Questions about the matrix below. Rows and columns are numbered from 1.
1) What is the maximum?
2) What is the entry in the top-left corner?
3) What is the entry at row 2, column 1?
4) What is the bottom entry of the column that holds the largest entry?
5) What is the entry in row 3 and column 3?
6) What is the entry at row 3, column 1?
array([[ -7, -19,  -6, -26],
       [ -8, -19,  -7, -28],
       [-14, -20,  -7, -31],
       [-11, -20,  -7, -30],
       [-17, -20,  -7, -31],
       [-20, -21,  -7, -30],
       [-10, -20,  -7, -29],
       [-11, -20,  -7, -30]])
1) -6
2) -7
3) -8
4) -7
5) -7
6) -14

Questions about the matrix below. Indices start at 1.
1) Which number is the bottom-left entry?
2) Which number is the entry at row 1, column 1?
3) Which number is the entry just right of the largest entry?
4) Which number is the largest entry?
5) Which number is the entry in row 3 and column 2?
6) Which number is the entry at row 1, column 3?
7) Which number is the top-right entry?
8) Which number is the entry just right of -24?
[[ -9   0   3   0  -4  -3   0   1   4   1  -2   7  -8   8  -3   0]
 [  1  -7  -2  -4   0 -11  -1  -5   1   2   1  -1   1   2   6   1]
 [  2   5  -8   3   3 -31   4  -1  -1   4  -2  -2   2  -5   1  -2]
 [ -5   0   6  -1   2   7   0  -2   3   1  -8   6   3  13  -8   4]
 [ -6  -3  -5   2   4 -16   4   4   1  -7  -5  -1   3   3  -2  -3]
 [ -6  -3  -5  -2   4  -1   2   4  -1   3   5  -4   4  -4   4  -6]
 [ -1  -4   6  -2   2 -19  -6  -4   2   0   1   3   0  -2  -5  -1]
 [ -3   7  -3   4   3 -31  -2  -2   2   1   1  -1   9   0  -6   6]
 [  0  -7   5  -6   4  10  -3  -5   1  -9   3  -2   4  -4  -2   2]
 [ -5  -5  -6   1  -6 -15  -1   3   2   2   3   0   1   2  -2   0]
 [ -1  -1   4  -3   2   1  -4   5   0   0   8   7   0   4  -3   7]
 [  6   7  -3   6   3 -24  -1  -8   3  -2  -4  -7   1   0  -5   7]]
1) 6
2) -9
3) -8
4) 13
5) 5
6) 3
7) 0
8) -1

[ 18  -9 -12 -24  -6  25   9  -9  -7 -35   6  -5 -34   6  38  18]
The entry just right of -35 is 6
Read off the entry just left of -6.
A: -24
Read off the entry just right of the largest entry.
A: 18
Read off the third entry from the left.
A: -12
Read off the 1st entry from the left.
A: 18
Read off the entry just left of the largest entry.
A: 6
The entry just left of -34: -5

Questions about the table below.
1) Which number is the entry just left of -1.59?
2) Which number is the entry just right of -0.24?
3) Which number is the third smallest entry?
4) Which number is the first entry in reading order?
5) Which number is the entry just right of 0.52?
((-0.71, -0.80, 1.16, -1.26, 0.06, -0.24, -1.59, -0.40, 0.56, 1.77, -0.02, -0.81, -1.31, -0.32, 1.37, 0.86), (0.52, 0.29, -1.14, 0.47, -0.42, -0.14, 1.04, 0.26, -0.92, -1.80, 0.04, 0.53, 0.91, -0.05, -1.12, -0.91))
1) -0.24
2) -1.59
3) -1.31
4) -0.71
5) 0.29

Read these off the grid that follows. Rows and columns are numbered from 1.
1) What is the entry directly above -357?
2) What is the entry at row 1, column 1?
3) What is the bottom-right entry?
4) What is the entry in row 1 and column 3?
5) What is the entry in row 3 and column 1?
6) What is the entry in the bottom-left corner?
7) What is the entry directly below 76?
8) What is the entry at row 2, column 1?
array([[ 325,    9, -341, -424, -593, -255, -394,  120],
       [ 342,   96, -446, -357, -560, -337, -283,   86],
       [ 421,  214, -653, -315, -593, -505, -187,   41],
       [-544, -460,  906,  -61,  601,  920, -254, -363],
       [ 668,   76,   12, -531, -553,  210, -561,  739],
       [ 591,  330, -617, -153, -510, -478,  -33,  574]])
1) -424
2) 325
3) 574
4) -341
5) 421
6) 591
7) 330
8) 342

[[ 10   3 -24  -8 -24  17]
 [ 32 -38 -17  29 -27 -37]
 [-11 -21  40  11   1 -36]
 [ 13 -38 -40   9 -26  13]
 [ 17  27   0  -3  35  24]
 [ -8  37  40  -5   8 -11]
 [-22   6  37   7 -12 -15]
 [ 40 -39 -10  16 -39  -1]
 [  7  32  35  -7  20  26]]
Indices start at 1.
The entry in row 2 and column 3: -17
The top-right entry? 17
The entry at row 3, column 1 -> -11
The entry in row 2 and column 1 is 32
The top-left entry is 10
The entry at row 1, column 3: -24
The minimum? -40
The entry at row 3, column 2? -21
The entry just right of the smallest entry -> 9
The entry in row 1 and column 2: 3
The entry directly above the smallest entry? 40
The entry just left of -3? 0
The entry in the bottom-left corner? 7
